In the data rows, 128 means zero.
Here is a table of points, one per row:
[105 110 103 134 176  64 155  91 148 140 183 123 104 125 101 157 155 147
 175 121 152 178 142 168  80 130 161 127  93  98 154 170 129 122 161  53
 143 176  90 139  70  96 114 117 131  85 155 167 138 158 111 210  78 120
 159 102 176 119  96 123 158  70]
[ 82 163 124 200 113 127 129  98  71 158 115 111 130 116 164 147 102 107
  90 123 101 153 122 109 123  96  67 162 143 191 123  89 126 165 169 134
 108 177 186  47 157  44 152 123  96 154 104 193 146 137 113 102 128  89
  46 143  51 152 184 122  95 151]
[102 124 194  61 115 161 132  86 118  75 154  66 118 103  60 147 129 176
 112  81 144 109 129 155 194 102 106 130 112 119  93 126 128  45 191 169
 164 135 134 150 112 109 138 116  80 126 143 127 102 109 132  87 104 126
 168 104 150 109 120 170 120 163]
[ 95 128 146 149 138  97  87 113  65 143  80 105 101  77 145 172 108 101
  90 152 110 190 115 138 148 164 157 134 142 155  55  77 163 186 170 143
 160 200 111  61 127 123 181 111 109 134  58 177 152  94 105  92 131 172
 113 105 143  98 152 128  25 147]
[148 155 135 155 170  87 104 129  83 150 132 155 146 129 154 140 182 179
 137  92  68 162 106 128  95 111 133  98  79  98 197 143 135 187 138 127
 111 143  50 154 137 116 134 175 153 106 189 131 143 148 139 184 149 147
 105  88 138 109 116 114 133  88]
[129  81  69  89 133 118 159 132  95 147  73  57 137 150 120 172 159 137
 142 156 135  84 136 149 140  88 137 130 195  79  69 192 116 153 117 130
 118 103 144 107 182 159 161 132 102 179 122  95 183 144 112 111 106 119
 172 145 120  67 144 124 148 143]
[215 103  68  83 122 130 156 144 130 133  88 111 193 166 177 133  61  73
 121 135 143 104 137 147 138 139 124 135 124  56 136  93 175 145 107 133
 119 117 159 119 164 129 125 181 138 113 192 107 155 125  76  84 105  88
 187 191 120 155 192 117  76 146]
[119 160  86  96 106 136 163 121 134 119 112 135  96 116 147 141 134 164
 144 124 108 104 100 119 133 169 116 167  99 130 142 152 143 133 121 129
  87 105 151 208  98 139 100  49 149  72  94 134  52 167 121 135 143 128
 169 119 158 132 150  77 158 118]
[119 147 155 146 134 124 159 201 157 109  62 167 154 147 123 127 138 136
 102 126 107 138  91 148  70 165 199 116 139 153 127 151 132  86 105 106
 102  66  97 125 133 134 159 120 110 109 141 114 180 127  78 129 117 106
  92 107  89 162 209  87 134 132]
[158 140 121 180 182  83  99 142 106 157 155 180 143 103 147 116 171 106
 175 159 107 159 165 130 133 147 146  83  69 141 112 125  65 123 179  75
 141 110 132 170 137 156  70 150  89 138 122 109 141 149  85 193 165  94
 142 108  73 152  68 121 180  74]
[140 105 135 149  99 133 120 200 162 102 149 175  83 121 142 154 127 169
  83 161 150  91 127  75 156 162  91 102 115 149 150 150 128 115  68 156
 113 203 133 150 112 141 132 162 151 126 112 159  91 132 109 141 125  94
 167  94 104 119 147 135 219 113]
[196 145 132 169 134 139  74 147 106  81  50 135 124  99 121 142 141  35
 151 123 106 148 131 135  32  73 146 106 174 159 160 143 136 101  92 105
 173  74 115 112 116 108 159 163 145 105 182 109  96 190 111 134 163 111
  62 105 117 156 140 108 127 145]
[106  97 190  94  68 177 135 168 133 134 152  65  62 117 111  95 145 138
 131 125 175 150 112 133 156 149  49 173 132 129 159 125 168 153 203 140
 149  89 133 145 128 163  87 125  88 158  78  92 146 144 122  93  81  95
 138 128 170 100 122 162 116 165]
[161 147 158  99 169 142 153 134 115 105 184 117 100 135  54  92 138 126
 112 120 124 146 210 118 158 125  87 162 132  98 127 157 153 132 120 170
 155 118 131 130 171 112 129  96 116 175 126 135 119  66 149  76 153 154
 141 148 171 154 141 141 145 201]
[123 170  95 115 107 138 128 130 120 118 212  96 115 141 135 119 122 127
  65 153 131  89 100  89 130 152 103 135 127  97 178 126 139  78 129 174
 138 143 155 204  68 168 115 129 162 159 105 115 155 157 156 178 165 133
 137 108 107 129 137 112 108  93]
[132 151 149 151  98  86 135 169 105 134 106 172 140  97 146 178 145 110
 164 112 157 145  90 142  85 134 154 146  79 132 131  99 118  91  10 127
 142 111 116 106 171 138 203 151  99 123 118  53 126 138 146 112 139 171
 102 170 136 175 142 105 116  70]
[ 81  86 118 104 103 176  89 109  74 146 163 135 133 156 145 120 123  92
  70 129 120 155 146  80 100 109 192 135 135 161  86  86  97 164 185 154
 118 157  90  38 176  91 101 121 112 165  61 142 113 174  87  97 106 160
 121 147 107 193 178 120  62 127]
[116  95  72 173 157 118 181  81 130 142 120 135 149 204 143 137 180 175
 191  87 177 116 164  41  96 131 120 111 130 132 154 104 144 138 155 113
 133 146  82 170  99 112 130 108 112  81 125 112 127 124 102 151 164 152
  96 107 138 111  80 119 172  68]
[132 131 156 134 133 131 132  93 157 181 166  81  97 126  74 115  75 132
 187 140 154 105 136 124 162 114 117 138 151 146 134 149 214  69 144 132
 116 138 136 139 142 167 119 104 106 120 115 100 131 146 200 119  72 211
 183 117  93 104 111 192 144 248]
[ 86 143 193 120 155 179 152  90 168 105 155  91 119  88  85 147  86  89
 163 141 164 108  92 102 159 131 128 136 136 108 141 174 112 128 151 123
 134 108  95 132 111 157 171 146 109 156 121 156 107  72 148  97 157 123
 155 150 172 140  79 153 125 207]
[ 90 142 169  90 164 167 106 115 171 148 172 147 102  53 114 114 126 123
 130 112 151  88 142 155 147 109 141 151 177 142 151  75 153 139 103 118
  50 103 149 156 124 128 103 154 111 171 125 109 109  78 117  92 162 155
 155  76 161 121 134 198 143 187]
[141 132 136  61 153 143 117  88 157 169  97 167 100 124 102 148 145 118
 138 134 124 131  94 126 123  93 103  65 108 168  80 104 131  70 119 173
  96 151 138 178  83 141  88 134 166 142 147 132 106 119 163 167 115 117
 126 107 179 148  91 130 180 119]
[171 109 134 185 152 125 108 137 136 125 138 154 121 162 121 127 205  95
 132 132 130 100 110 145 115 125 142 135 163 118 187 135 101 110 170  81
 120 165 128 128 139  67 105  63 139  69 118  95 135 104 195 203 134 135
 168 101 138  97  63 115 136  30]
[ 84 141  93 163  80  96  94 136  82 116  93 108 137 168 156 127 126 118
 130 154 147 176 134 135 153  87  97 167 126 135  58  69 113 180 114 141
 154 125  89  50 105  87 103 140 138  85  75 206 113  60 135 151 147 179
 106 124  70 159 167 103  57 197]
[176 185 130 151 171 148 142 191 169 142 109 180 119 111 129 122 112 116
 130  63 155 113  97 136  74 118 195 127 136 161  82 134  95 108  67 124
 147  78  87  95 123  70 136 195 188 152 137 143 159 165  99 126 181  81
  57 197  51  98 132  69 136 118]
[132 154 124 169 113 183 114 198 114 146 166 188 160  89  86 106  99 112
 128 121 103 102 142 163 181  71 135 209 129 131 146 121 129 134 146 151
 126 164 101 187 102 169 142  74 109 212 159 144  95 129 147  80 122 117
  92 164 123 144 103 175 148 200]
[132 117  78 100 130 154 169 122 127 133  96  81 173 150  82 114 112 129
 114 153 146 153 160 195 116 154 125  69 144 111 158 128 107 158  98 141
 141 103 157 111 194 161 136 141 109 143 151 109  92 131 161 100 140  61
 163 132 118  54 162 198  87 136]
[ 95 139 112  94 121 133 114 128 184 167 125 130 121 114 118 141 116 168
  82 146 103 139  94  75 166 175 116 158 146  93 123 137 146  97  97 143
 147 111 158 114 145 163  83  90 183 123 176 181 103 159 133 147 154 105
 105 128 112 170  86 114 156  65]
[138 129 119  73 102 138 153  92 142 104 215 164  93 142 131 145 144 168
 146 153 130 175  88 145 177 175 135  40 185  97 148 120 117  94 179 102
 113 148 166 170 112 125 137  92 162 111 116 125 130 125 159 162 111 136
 113  77 196 116  77 135 166 163]
[130 163  83 157 138  59  82 129 164  78 165 116 146 118 219 131 200 160
 170  94  99 101 133 111 110 175 155  64  74 163 113 113 122 145 149  61
 120 164 113 131  92 115 126 118 138 156 205 138 123 127 178 150 128 136
  79 154  97 136 123  92 128  74]
[144  84  84 105 108 116 163 166 108 107  94  64 176 118 105  64  80 156
 165 157 130  54 135 175 111 123 114 117 135 129 101 139  82 182 136 135
 128 112 162  93 173 122 163 149 158 106 122  84 149 133 170 105  99 110
 175  88 185 132 130 121 117 122]
[161  91 181 100 120 167 151 131 145 107 141 112  99 101 134 109  87 165
  89 132 109 118 190 107 161 122 100 179 104 145 108 157 110 141 150 163
  93  44 130 101  83 126 115 123  86 145 151 133 127  86 136 132  94 186
 155 144 147  99  98 195 125 166]
[124 112 110 143 119 124 100 120 155 107 100 111 191 135  89  62 107  72
 136 107  92  94 171 143 132 109  95  95 130  65 119 115 116 157  66 149
  85 115 167 125 128 168 183 107 149 105 122 121 164 108  85  88  94 121
 137 174 122  84 147 142 113 116]
[136  99 157  93  91  88 147 129 114 138 148 155 150 150 158 163  99 127
  72 137  72 100 106  93 167 128  87 115 130 171 170 116 132 107  72 135
 159  96  90 197 139 125  96 140 135  68 143 143 123 140 130 115 129  96
 126 164 129 151 114 110 166  79]
[134  80 115 147 120 102 128  63 180 101 134 159 149 201 170 117 124 165
 151  99 107 158 119  77  79 143 169 142  81 108 141 148 116 165 102 120
 189 187 148 127 106 163  54 142  60 103 107  94 167 168 121 178 132  96
 146  99 174 105 128  75 111  77]
[ 92 154 158 179 126 102  97 111  91 174  69 114 132 148 164  99 100 119
  99 173 115 147  99 144 121 114 152 155 129 138  85 137 129 131 177 145
 126 133 189  44 149 111 127 150 127 123  76 140  61  75  64 107  89 195
  98 186 150  99 139 148  72 133]
[110 123 155 125 115 145 112 101 120  97  65 173 121 136 162  97 134 106
 119 108 188 152 169 180 114 125 141 124 133 130 139 155 116 103  78  63
 119 118 125 124 128 131 158 147 222 138 142 112 175 130 141 108 155 118
  81 135  52 185 135  84 132  83]
Along one direction, these points spread out more than along any other. How far along it is each point below, from 0 to 99? The average is 50, and the first point in the table lies past the average. One standard deviation of the points above along it is 16.
[ 82 163 124 200 113 127 129  98  71 158 115 111 130 116 164 147 102 107
  90 123 101 153 122 109 123  96  67 162 143 191 123  89 126 165 169 134
 108 177 186  47 157  44 152 123  96 154 104 193 146 137 113 102 128  89
  46 143  51 152 184 122  95 151] ~ 44
[140 105 135 149  99 133 120 200 162 102 149 175  83 121 142 154 127 169
  83 161 150  91 127  75 156 162  91 102 115 149 150 150 128 115  68 156
 113 203 133 150 112 141 132 162 151 126 112 159  91 132 109 141 125  94
 167  94 104 119 147 135 219 113] ~ 56
[158 140 121 180 182  83  99 142 106 157 155 180 143 103 147 116 171 106
 175 159 107 159 165 130 133 147 146  83  69 141 112 125  65 123 179  75
 141 110 132 170 137 156  70 150  89 138 122 109 141 149  85 193 165  94
 142 108  73 152  68 121 180  74] ~ 73
[148 155 135 155 170  87 104 129  83 150 132 155 146 129 154 140 182 179
 137  92  68 162 106 128  95 111 133  98  79  98 197 143 135 187 138 127
 111 143  50 154 137 116 134 175 153 106 189 131 143 148 139 184 149 147
 105  88 138 109 116 114 133  88] ~ 74
[ 92 154 158 179 126 102  97 111  91 174  69 114 132 148 164  99 100 119
  99 173 115 147  99 144 121 114 152 155 129 138  85 137 129 131 177 145
 126 133 189  44 149 111 127 150 127 123  76 140  61  75  64 107  89 195
  98 186 150  99 139 148  72 133] ~ 37
[105 110 103 134 176  64 155  91 148 140 183 123 104 125 101 157 155 147
 175 121 152 178 142 168  80 130 161 127  93  98 154 170 129 122 161  53
 143 176  90 139  70  96 114 117 131  85 155 167 138 158 111 210  78 120
 159 102 176 119  96 123 158  70] ~ 69
[196 145 132 169 134 139  74 147 106  81  50 135 124  99 121 142 141  35
 151 123 106 148 131 135  32  73 146 106 174 159 160 143 136 101  92 105
 173  74 115 112 116 108 159 163 145 105 182 109  96 190 111 134 163 111
  62 105 117 156 140 108 127 145] ~ 66
[102 124 194  61 115 161 132  86 118  75 154  66 118 103  60 147 129 176
 112  81 144 109 129 155 194 102 106 130 112 119  93 126 128  45 191 169
 164 135 134 150 112 109 138 116  80 126 143 127 102 109 132  87 104 126
 168 104 150 109 120 170 120 163] ~ 25
[123 170  95 115 107 138 128 130 120 118 212  96 115 141 135 119 122 127
  65 153 131  89 100  89 130 152 103 135 127  97 178 126 139  78 129 174
 138 143 155 204  68 168 115 129 162 159 105 115 155 157 156 178 165 133
 137 108 107 129 137 112 108  93] ~ 53
[ 95 128 146 149 138  97  87 113  65 143  80 105 101  77 145 172 108 101
  90 152 110 190 115 138 148 164 157 134 142 155  55  77 163 186 170 143
 160 200 111  61 127 123 181 111 109 134  58 177 152  94 105  92 131 172
 113 105 143  98 152 128  25 147] ~ 37
[ 95 139 112  94 121 133 114 128 184 167 125 130 121 114 118 141 116 168
  82 146 103 139  94  75 166 175 116 158 146  93 123 137 146  97  97 143
 147 111 158 114 145 163  83  90 183 123 176 181 103 159 133 147 154 105
 105 128 112 170  86 114 156  65] ~ 56
[110 123 155 125 115 145 112 101 120  97  65 173 121 136 162  97 134 106
 119 108 188 152 169 180 114 125 141 124 133 130 139 155 116 103  78  63
 119 118 125 124 128 131 158 147 222 138 142 112 175 130 141 108 155 118
  81 135  52 185 135  84 132  83] ~ 65
[141 132 136  61 153 143 117  88 157 169  97 167 100 124 102 148 145 118
 138 134 124 131  94 126 123  93 103  65 108 168  80 104 131  70 119 173
  96 151 138 178  83 141  88 134 166 142 147 132 106 119 163 167 115 117
 126 107 179 148  91 130 180 119] ~ 54
[ 81  86 118 104 103 176  89 109  74 146 163 135 133 156 145 120 123  92
  70 129 120 155 146  80 100 109 192 135 135 161  86  86  97 164 185 154
 118 157  90  38 176  91 101 121 112 165  61 142 113 174  87  97 106 160
 121 147 107 193 178 120  62 127] ~ 42
